Each row is where one point has got to under a steady rotation. How many steps took it there?
The counts run from 0 to 924.
[  9  16  -2   3  -1  -3  -7  17  16  -3   1  -9   2   5   6  -2  -3  -1
   1   0   2  18   3   4   2   5 -14  12 -14   0   7   4  13  15   0  -2
   3 -33   8  14  12 -14  13  17  -4 -16   3   8  20  -5   9  -3  -2   9
  14 -11 -11 -17  -3  -9   6   9  18  -4   7   2 -13  -5   1   9  -4  16]	346
[  5   4  22 -16  -4 -11  -9   0  22 -12  -1  26   7   7  11 -11   7   3
 -16  -3  -7 -13  10  -2  24   0  -3 -13  -2  -4  -3   6   1  -3 -11  13
   2   5  -9  10  -5  14  16  -7   7 -17  -9  -8  -3  -1 -23  -2   5  15
  -1  -5  17   1   5  -3  -2   1   6   0  19  12   3  18 -13  -6  -3   4]	544
[ -9  -3   2  16 -19   8 -11  -3   3  13 -25  -4   2  -4  -4  -5 -16 -12
 -16  14  19   3   9  -4  -6 -11  -9   9   2  -3   3   6   2   1  10  10
  -4  17  -9  -7   9 -13   2 -10   1  21   9  12  16   0  10   2 -20  -4
 -10  15  -1   8 -11   0   0 -11 -17 -20 -11   1   7  10   7   5  -1  -2]	210
[  9  15 -14  11   3   8  10   0 -13  -8  18 -15  -6  -6  -2  19 -11  11
  -3 -26   5   3   4   7   0 -10   3 -20  -8   6  -3  -2   1  -9  -7   8
   4  -6   3   1 -21  -7  -4  -6  -8   2   9 -29 -22  -2   8   1  10   9
  16  -2  16  -2   9  -7  -6   0  -2  12  16  -3   4   0  -6  15 -14  -8]	670
[ -3 -20  22 -13  -4  -7  -7   0  -1   0 -21  12  23  -2   6  -6 -13 -11
  -9   6   4   5  13  -9  19   8  -3  -1   3 -17   3  -4   7  -2   8   9
   8  13   5  -2  -1  23  16 -21   8  10  -7   3   7  -1 -11   1  -7  13
 -15   1  19  13   0  -8 -14  -9   7   1  -4   0  13   5  -9  -7   5 -20]	718
[ -1  -1  11  -7  -3  -2   7   8   3 -14  -5  19  -7   9   6 -19   4   5
  -9 -15 -19  -2  -5   5   9  -8 -18 -38  -7 -10 -12  14  11  -7 -13  -4
 -15  -3 -17  13  -9   0  13 -11   6 -14  -5  -7  -8   4  -7 -10   5  16
   7 -15   8   5  -3  -5  -7   8 -12  -7   8  12   8  -2  -7   3  -6  -7]	455
[  2  -4  -2   3   4   6   5  14   1  -2   8 -14  -9   6   1   9 -16 -11
  10  -5   7  27  -6  -2 -12  18 -15   9 -22   0   4   1   5  13  12  -5
   3 -23  16  24  11 -15   1   1 -11   1   8   8  19  -3  14 -14  -3   5
  12 -12  -7  -4   0 -14  -7  -1  10   1 -12 -15 -11 -13  -3   0   1   2]	439
[ -6   7 -19   5   2  -9  11  -4 -26  -3   6  12   7   7  -5   1  -8   6
   2 -14   3  21   2  13   1 -11  -2   1  11 -10   2   1   7  16  14   4
  -3  -5  23  -1 -12   0  29  -8   8  -6  10 -20 -11  11  12   1  10  15
  -8   2   3   3   5   2  -8  12   4  10   5  -3  13  -5  21  11  -3  -5]	310
[-12  -3  -8  10 -24  12 -10  -7   6  18 -16  -8   7   5 -15  -4 -22  -7
  -4  19  15  12   5  -5   1  -4  -2  12  -3  11   4  14  -3  -2   2  -1
   4  22 -12   4  11 -12   2 -13  -3  14   7   7  11  -6   9   3  -1 -21
   4  16 -10   9  -4  10  10 -17 -14  -8 -11   1   5  12  -8   9  -2  -8]	118
[ 20   2  -2  -7  10 -12 -17   0  13  -2  11   6 -15  10  13  18  20   4
   9   2  -5 -13  -2   1  13   2   9  -5  -1   7  -3  -2  -2  -9  -4  10
   5 -14 -11  13   8   2 -17  12   0 -13  -3  -1  -4   2   1  -1  -3 -10
  18  -1   5 -24  11   0  19   8  25  11   4   7 -24 -10  -3   0  -8   6]	554
[ 14  10 -10  -2  -3  -3  -2  20 -10   0   1  -6  -4  -5   8  16  -9   8
   3 -14   6   8   3   9   5 -12 -15 -15 -10  -6   0   0   7 -11   5  11
  -3 -22  -8  -1  -3  -1 -10   5  -5  -1  -2  -1   6 -12  15   2 -17   3
  17  -4  12 -22  13 -17  -5   3  15   9  15   6 -15  -6 -13   9 -20  -6]	850
[ -3  -9  14  12   1  -1  -2   5  10   1 -17  23   2  -7   7   5   5  11
 -18   8  -2  -1  -3 -13 -10   5   5   3  16 -16  13 -10   9   4 -18  13
  12  -4  -1  -3  16   3  11 -27   4  11  -1  -7   1   3 -16  -6  -5   9
  -4  12   3   6  -2   1   6   6  -1   4 -10   7   7 -16  10   5  27  -9]	424
[  4  -9  18  -4   2 -16  -1  -1  26 -12  -2  18  11 -17  10  10   5  20
 -11   8  10 -13  -7 -18  14   0   8  -8  12 -14  13 -15   5 -11 -15  14
   1   0 -10  -7  13   2   6   3   7  -6 -13   0  -9   2  -9   7 -13   7
   2   8  12 -11   9  -8   4  18   5  -5   1  19  -1   0   5   2  -6  -5]	68
[  1  -5   3   3  -5   8   5   7  14  12  -1  -9 -15  15 -23  23 -23   0
  -8  -5  12   0  -2  -4  -2  18  -3  -6 -28   6  -4   9  10   4   2   3
 -13 -11  17   8  -2 -15 -18  14 -12   4  -3   1  -1   3   1  -3  -4  -3
   7 -10   2  -1   6   1  -5   6  -8   6 -14  -7  -3   6 -26  10  -5   2]	265
[  8  14  -2  -7  -3 -14 -15  -4  -5   2 -10  27   8  19  11 -15  13  -5
 -11  -1  -7  -4  19  13  14 -12  -5   7  13  -8  -5   7   7  15   6  11
   4   0   5   0  -1  16  29  -5  15 -16   3 -11   3   7 -11   4   9  11
 -12  -2   1   1   0   9   5   1  12   4  14   2   3  12  10   1   5   3]	903
[  1  12   4   0  -5  -4 -16  -2  -4   4 -14  21   1   7   6  -9   5  -6
 -25  -8 -10  -4  22   6   6 -12  -5  -5   4  -9  -7  10   5   8  -3  16
  17   9 -11   1  -9  13  19 -24   7   0   9 -18   2  -3 -20   0   9  14
  -9   3  11  11  -5   7   2  -7  -9   0  14   1   7  21   4   4  11  -8]	901
[ 12   3  -7 -10   6 -12 -12  -4  -3  -1  10  21 -10  23  12   3   9   1
  12  -1 -13   6   2   3  12  -1   7   1   2   4  -3   6  -2   3  -2   7
  15  -6 -11  29   5  11   7  -9   8 -17   1 -11   4  -2  -3  -7  17  -7
  14   3   4 -12   9   8  20   2  25  16   2  -4 -19  -5   2   1   5  -1]	820
[ -6 -16   2   1   3  -3  -3 -18  -6  13  -1  -8  15   0 -13   3 -20 -13
   9  11  15  14   2 -11  12  18  11  16  -3  -5   3  -8   3  10  22  -7
  16  16  22   0  -1   6   1  -3   4  10   2   9  -3  12  17   8   8  -1
 -11  -7   0   8  -8   8  -5  -7   7   3 -24 -16  15   5  -3   3   2 -19]	801
[-10 -17  14   4  -1  -8   0  -9  14  -2 -14  24   8   7   1   7   5   5
 -10  15   6  -5  -1  -7   1   5   1  16  22  -4  17  -4   8   6  -2  16
  -5   6  16  -3  20   6  19 -10   2  13  -5  -2  -2  10 -14  -6 -12   1
 -18  19  -1  11   5   7   7   9   5   4 -14   8   8 -10   8  -9  18   3]	422
[ 12   1  17 -13   9 -16 -15   6   8 -16  -2  23  -2   8  26  -7  19  -4
 -11  -9  -9  -9   9   0  12  -3 -10  -9   3 -13  -3  -1   5  -1   2  18
   5 -12 -11  13   2  17  14 -10   9 -15   0  -2   9  -5 -18  -6  -5  19
  -1  -5  14  -5   3  -9   4   7  18   1  12   8 -10   1   1  -8   3   7]	636
[  7   0   5   5  -2   9 -13 -10  12   3   1 -21 -10  20  -5   8  10 -17
  -8   4   3 -19  12   7  11   2   0   6  -5  16  -5   5   4  -1  19   7
 -16   8  10  -4  -4   0 -21  22  -4  15   1   9  -6  11   1   1 -16  -2
  -8  -8  -4   9   0   1  -7  -9  -1   3  -1   8   6   2 -15 -17 -13  18]	770
[ -8 -26   6 -15  -4   0  -2  -9   7  -3  -2   8   0  24  -1 -12  -1 -19
  14  17  -6  11  -7   0   9  11  -9   7  -1  13   2  10  -1  -3  16  -5
 -15  15   2  27  13   5   3  -7  -2   2  -1  14  12   7  -1 -16   1 -10
  -6   0  -5  12   1  -1   3  -5   7   0 -24   0   3 -10  -8 -19   0   9]	237
[ -7   0 -12  17  -6  12   1 -13  -2  14   1 -16   2   8 -23  15 -20  -7
  -4   3  14  12   3  -5  -2  12   7  17  -8  13   2   6   3  13  11  -2
   2  13  26   2  -2 -13  -3   2  -8  10   8  -4  -4  12  10   5   9  -8
  -2   2  -9  12   0  14  -1  -4 -10   3 -15 -13   8   7  -4   8   2  -3]	889
[  5 -10  13   4 -11  -2 -12  -4  25   7 -10 -12   3 -16   3  -4  -2  -3
  -4  16  14 -11  -2 -13  14   3   2 -11  -8  -3   1  -4   3 -16   0  -5
  -2   5 -19  -4  13  -9 -24  12   4  10 -11  28   7   1  12   8 -23 -11
   8  -2   1 -11  -4  -4   3  -4  -1 -18 -11  13  -3   2 -12   5 -13  -6]	564
[  1  -9  23   6  -4  11   8  -3  27  -5   2 -18   5 -21  -4  -7  -2   2
  -2   8   2  -2 -14 -24   6  16   1 -15 -11  -3  -1  -5   2 -11 -11 -17
   0   3 -12   9   7 -14 -15   2  -2  10  -2  17  -3   5  10  -4  -5   5
  13 -14  -2   4 -14 -10  -5  -3 -13 -12 -19   8  15  -9  -8   0   3  -4]	654
[-10 -20   5   5  -5  -8  -4  -1   6  14 -23  29  -8  15  -3   3  -1  -9
 -15  13   1  -7   0  -4  -9   1  -3   5  17  -7   7   4   3  -2   2  18
 -10   9  -6   5  20   1   8 -21   4  13  -2   4   8   5 -12  -8 -18 -11
 -11  19  -1   8  -1   7  15   2  -6  -2 -24   3  -3  -7  10  -5  19  -2]	420
[ -1   8  12  12  -2  -3  11   5  20 -10  13  17 -16 -10  -3  11 -15  10
 -27 -15   9   0  -9 -13  -5   1  -5 -10 -10   0  -1   4   0   0 -15  17
 -10  -1   0   5  -4 -21  12   1  -7  -9   3 -15  -8  -1  -6  -3   3  17
   6   5  14  -3  14  -5  -3  15 -15 -15   3   1  -2  19   6   8  -1   5]	752
[  4 -11  -9   3  -7   6 -16  -6 -18  16 -17 -13 -10  19   0 -10   1 -29
   6  10  -5   1  11   8   0  -8  -9  -3   4   4  -9  11   1  -5  25   6
  -6  10 -10   7   5   3 -16  -7   2  21   8  11  14   4  11  -9 -16 -13
  -5  -2  -3   7 -12   2   2 -15  -4   0 -10  -4   0  -9   1 -11  -3   3]	502
[ 15   2   6  -6  14 -10  -3  -7  -1 -24  21   6  -8  -7  23  -3  26   1
   3 -12  -9 -16   1  -1  15 -12   3 -21   8  -4  -4  -6  -2 -11   3  10
  -3   0 -12   8 -10   6  -2   2  10 -10   2  -6 -12   9   3  -6  -4  15
   4 -12  13  -9   5 -13  -2   9  11  -2  14  10  -1  -6  11 -10 -10   6]	370
[ 10   8 -19   0 -13   5 -25  -1 -13  22 -18 -11  -6  29  -1  -4   0 -22
   3  11  -5  -1  19  15   5 -11  -7   6  -2  12 -11  16   1   2  16   2
   7   4  -9   9   4   6 -10  -7   3   7   7   3  16  -6   7  -3  -4 -14
   3   3  -7   1  -8  11  12 -21   4   9   1  -3  -8   3 -10   2  -5  -1]	410
[ -7  -7   9 -13  -5  -8   0   6  -6 -22  -5  21  10  11  17 -16   2  -8
  -2  -4  -9  10   6   8   9  -7 -22  -5  12  -8   4   8   1   2   9  16
  -9   1  -4   9   1  11  33 -20   4  -6  -1  -4   9  -1  -8 -15  -3  12
 -13   3  11   9   8 -15  -9  -2   9  -2  12   8   6  -3   5 -13  -2   1]	723
[ -7  -7  12  -4  -1  -7   1  10  -5   1 -23  16  18   8   1 -16  -1  -2
 -10  -3 -10   7   5   0   8   7 -17 -10  -2 -22  -1   1  20  10   1  -7
  -1  -8   8   1  -1  12  22 -21  10  -1  -2   1   6   6 -12  -6   0  21
 -13 -13   3  13 -13  -8 -16   2  -4   0  -3   5  19  -5  -6   2  11 -13]	720
[ -8   2   8  15  -6  17   3 -17  21  -3   4 -23  11 -14 -11  -8  -3   0
  -8   8  12  -3  -3 -17   6   4  11   1  -3  12   1  -1  -1  -1  -2 -15
   1  22   5  -7  -3 -16  -6   6  -2   9   6   4 -15  13  12   6   7   3
  -1  -3  -8  14 -12   5  -6  -7 -19 -14 -10   4  27   4  -3   3  -9  -2]	387
[ -8   2  -5  18 -17   9  -7   3   4  19 -30 -11   5  -3 -12  -7  -9 -10
 -17  16  11   2   8  -5 -12  -5  -8   8  -1  -4  -1   7   8   6   9  -2
  -1   8  -2 -10  12 -17   1  -5   2  20   9  11  14   4  14   3 -15  -6
  -4   7 -10   8 -19   5   1  -7 -20 -14 -15   1  11   4   4  10   4  -2]	209
[ 15  23   2   3  -3  -7 -14  14  16  -4  -2   2   4 -11  20  -2   0   7
  -7  -2   3  11   8  -6   3   0  -7   2  -5  -7   3  -2   0   0 -18   9
  24 -19 -22  15  11  -8  10  -5   2 -13   6  -2  18 -17  -1   0   2   7
  19   1   6 -19  -1  -9  13  -1  17  -4  16   3 -17   6   2  13   3  -3]	343
